In the rows, 100 means zero.
Z: a few groups of rows, each row roughly a mix of its group's hidden directions; one row fits no group:
Z (141 x 10):
113 102 102 58 124 100 69 118 101 63

82 67 116 105 110 88 102 115 47 113

115 87 98 56 59 94 92 83 105 74

86 125 110 143 107 62 97 122 107 117

76 91 110 77 80 90 86 89 125 51

95 69 116 79 87 105 108 87 122 150

85 111 120 72 86 66 98 66 75 80

77 116 105 136 89 107 54 93 106 75

62 72 115 96 69 93 66 91 88 85

64 104 67 90 82 116 92 73 101 135

135 97 122 120 66 84 87 125 71 101

122 95 150 96 131 112 81 87 111 118

95 81 127 71 118 82 113 100 143 78

76 65 125 117 119 96 127 72 104 77

113 142 102 144 84 82 99 102 115 120

104 146 130 129 90 92 83 123 111 107

113 119 118 66 58 96 77 86 79 114

147 101 85 80 91 102 62 87 80 85

127 103 73 69 100 62 84 85 118 123

131 80 73 101 109 71 135 114 122 85

103 83 98 72 147 114 131 91 122 110

88 66 132 145 108 105 80 96 88 108

107 104 117 78 76 99 51 74 75 97

75 125 115 123 94 115 53 96 100 126

75 96 50 91 114 82 128 78 95 109

97 118 126 135 79 65 71 98 92 118

106 101 93 78 96 166 113 95 96 97

78 94 106 98 97 58 70 139 82 93

125 91 59 115 91 89 140 82 91 119

83 69 99 74 84 120 123 90 128 67

111 105 85 63 85 74 133 77 78 119

114 77 93 62 117 142 109 109 102 74

81 115 105 100 87 87 118 69 46 101

116 104 87 95 149 72 70 112 115 88

82 79 100 105 103 102 162 98 79 95

108 110 97 49 96 63 114 73 104 94

95 103 75 112 85 85 147 110 128 127

45 100 96 129 79 97 87 102 78 109

109 99 94 47 67 90 109 78 119 94

91 97 112 98 59 104 146 77 84 87

138 89 57 127 102 116 78 113 99 103

129 105 148 95 94 70 106 122 116 116

121 79 69 74 86 88 85 119 136 119

111 121 126 115 117 135 89 125 62 99

123 119 120 99 126 111 115 63 131 120

98 118 107 56 108 72 94 104 127 134

81 102 107 108 146 73 86 111 91 62

104 86 123 106 57 93 73 89 106 139

64 90 118 78 124 94 141 104 120 85

114 93 113 96 68 74 78 95 51 104

104 63 122 126 91 124 109 83 65 82

102 93 87 149 79 108 118 82 80 129

104 105 103 84 155 70 82 102 124 100

88 63 115 138 111 123 77 87 119 117

91 120 87 103 104 66 64 117 77 134

97 61 128 72 102 119 84 137 96 102

142 94 55 102 109 113 90 123 92 83

99 84 75 101 48 113 65 94 99 93

144 95 134 112 76 112 104 84 80 79

68 98 68 90 118 68 95 132 115 117

76 139 100 119 107 77 89 83 89 61

80 96 103 152 117 117 125 104 101 72

111 113 93 80 62 52 103 115 101 120

62 83 113 124 128 126 95 113 110 129

81 96 84 50 95 90 86 80 129 120

124 110 103 138 77 139 118 94 78 111

95 84 121 108 132 148 107 98 96 71

82 86 63 107 119 91 137 133 114 108

109 131 125 120 100 141 117 76 122 108

115 108 145 129 72 128 88 102 106 116

59 74 72 104 106 68 117 123 92 97

74 91 121 106 76 73 76 56 105 95

117 127 66 106 107 110 126 124 139 101

128 137 102 100 97 144 100 98 76 80

119 65 127 77 80 96 91 90 63 117

140 80 75 92 67 122 87 111 109 78

82 130 66 82 116 103 127 123 117 125

110 129 130 87 104 116 71 96 140 80

85 105 115 103 98 157 96 72 101 124

98 120 71 52 107 127 104 75 93 92

91 85 127 136 127 80 124 72 113 93

101 75 121 110 78 135 113 69 68 91

91 112 92 92 74 54 133 126 111 97

90 83 130 69 107 76 132 73 118 109

83 98 50 97 108 73 82 135 103 102

106 106 127 94 153 99 128 125 102 101

125 139 105 88 135 94 87 85 133 90

82 99 112 82 74 114 75 86 133 139

133 131 130 69 84 100 104 77 116 110

94 114 81 125 120 86 119 103 108 47

100 61 128 132 118 125 97 90 76 88

79 104 82 82 62 120 97 104 86 56

114 118 116 77 121 111 116 132 100 56

103 105 91 73 143 89 111 92 130 135

54 70 87 126 117 126 101 105 88 110

98 85 140 91 68 112 70 78 89 121

110 142 79 117 124 79 132 86 82 102

91 98 106 114 91 161 90 76 89 114

78 122 67 83 86 73 105 130 121 121

108 103 49 117 99 125 103 138 112 97

94 124 97 122 84 69 68 134 79 111

127 131 124 72 117 119 93 109 114 132

88 111 88 115 99 128 71 127 91 145

98 64 99 87 67 75 120 96 64 88

105 84 62 70 66 129 93 94 84 93

82 116 105 93 97 68 118 58 120 69

120 120 71 114 89 76 114 105 99 51

115 91 99 85 67 63 60 104 98 122

126 139 84 107 77 116 73 83 125 89

126 128 90 127 122 105 131 93 123 128

130 133 90 128 108 125 111 79 95 131

91 109 132 117 55 94 75 86 101 73

116 137 111 126 77 91 129 120 123 84

46 108 87 111 104 97 85 109 84 135

108 79 128 62 77 89 89 83 100 65

118 126 78 89 95 77 66 128 86 128

145 118 98 135 102 113 88 89 76 121

81 68 75 109 106 133 139 101 85 87

115 130 118 131 84 138 116 122 106 86

145 80 91 81 98 127 88 129 94 79

126 131 72 132 110 95 113 117 96 132

91 63 80 86 105 83 81 77 57 97

116 58 93 87 88 130 99 128 129 112

94 47 122 117 102 83 121 80 109 84

84 78 83 58 74 103 97 119 119 71

115 86 146 106 59 107 118 104 87 117

79 86 82 123 80 91 140 92 137 87

70 127 112 75 85 103 109 69 126 127

96 92 109 98 127 149 71 87 127 92

111 114 130 114 77 60 66 111 95 83

115 88 54 66 115 96 118 113 85 77

155 122 116 105 111 100 106 79 110 75

70 78 123 105 136 133 96 77 99 84

82 71 96 90 143 119 78 70 87 101

122 139 130 128 127 100 107 102 117 119

76 77 123 77 132 75 87 129 90 87

85 59 108 140 111 85 104 93 65 98

137 121 93 119 123 122 60 104 109 86

117 134 127 115 74 138 82 101 88 92

124 98 135 114 100 58 121 125 109 86

127 93 115 109 132 124 79 66 89 73

the two rows of each list that fit no group, in list order (the others fit one group, some only roughly):
  * j_668: 89 63 108 87 89 123 106 97 82 51
  * j_706: 136 130 117 81 75 110 81 127 95 120
  * j_978: 81 105 68 74 128 121 113 122 104 133
  * j_881: 67 69 77 101 107 106 110 124 131 73
  * j_853: 131 96 56 86 103 142 112 95 104 100
  * j_473: 69 76 127 98 142 96 95 106 113 71
  * j_509: 104 54 100 82 87 96 112 77 100 58
  * j_945: 108 84 119 101 42 90 81 81 105 114
  * j_184: 129 55 89 99 87 98 113 104 59 91
  * j_69: 118 113 89 86 87 137 62 127 108 77

j_706; j_945
  * j_898: 120 114 124 79 127 55 102 107 126 99
  * j_690: 65 111 77 133 75 76 105 87 117 121
  * j_405: 69 135 113 139 80 112 108 119 111 110
  * j_660: 76 84 82 78 148 98 104 122 85 121
  * j_60: 132 139 106 128 110 108 99 139 91 106
  * j_638: 107 127 109 90 127 78 63 96 78 133
  * j_594: 75 139 83 65 95 83 93 72 105 114
  * j_435: 83 89 117 51 104 83 95 88 68 79
  * j_893: 108 97 75 145 92 92 101 136 89 72
  * j_446: 102 80 70 111 131 111 123 92 117 59
  * j_837: 96 94 49 120 112 79 71 84 89 113
  * j_725: 77 85 131 134 113 86 124 133 109 110
  * j_71: 117 97 134 119 89 70 89 106 68 133
  * j_425: 126 106 83 82 57 89 115 62 105 89

j_446; j_71
  * j_452: 68 70 122 79 114 112 92 135 120 115
  * j_526: 70 116 133 139 72 86 84 91 98 93
  * j_669: 107 122 82 125 45 102 82 91 88 99
  * j_524: 80 94 146 106 98 80 126 106 69 80
  * j_153: 124 104 117 72 62 60 118 95 96 95
  * j_733: 125 132 66 91 84 138 103 85 83 104
  * j_300: 95 70 131 118 128 85 92 125 85 68
  * j_369: 89 94 111 115 49 96 113 99 58 100
  * j_63: 142 106 99 59 63 105 94 113 90 97
  * j_479: 68 82 75 115 85 139 107 79 76 98
  * j_394: 132 101 76 51 112 110 123 104 90 86

j_369; j_394
  * j_560: 96 127 100 127 137 107 94 124 122 67
  * j_819: 112 122 124 139 126 132 121 112 93 95
  * j_788: 54 86 102 126 131 83 129 95 97 98
  * j_310: 72 93 80 93 130 141 107 122 118 120
  * j_748: 112 108 131 89 110 93 113 68 149 88
  * j_143: 116 104 104 156 104 123 69 100 97 110
  * j_93: 97 98 51 105 97 94 143 87 122 87
  * j_197: 116 74 117 67 109 121 107 112 105 55
  * j_341: 117 116 82 121 137 136 87 100 70 104
  * j_189: 98 111 142 81 118 70 76 106 131 95

j_310; j_341
  * j_778: 97 86 113 142 113 101 106 116 51 90
  * j_709: 89 73 111 134 101 101 90 100 52 124
  * j_458: 101 88 128 92 99 83 102 69 64 140
  * j_934: 100 83 130 114 108 134 69 122 129 117
  * j_142: 135 80 89 89 151 120 96 104 90 90
  * j_117: 78 122 94 110 94 79 63 71 107 136
  * j_776: 94 90 134 121 72 58 95 120 96 119
  * j_26: 136 86 80 65 92 67 97 85 124 98
  * j_724: 71 120 109 125 118 78 119 110 88 142
  * j_70: 95 53 105 130 110 123 77 108 73 106
  * j_605: 125 122 76 93 94 74 130 69 98 70
  * j_777: 125 118 108 101 59 73 69 80 116 95
  * j_262: 126 65 103 93 128 80 69 99 71 87

j_142; j_724
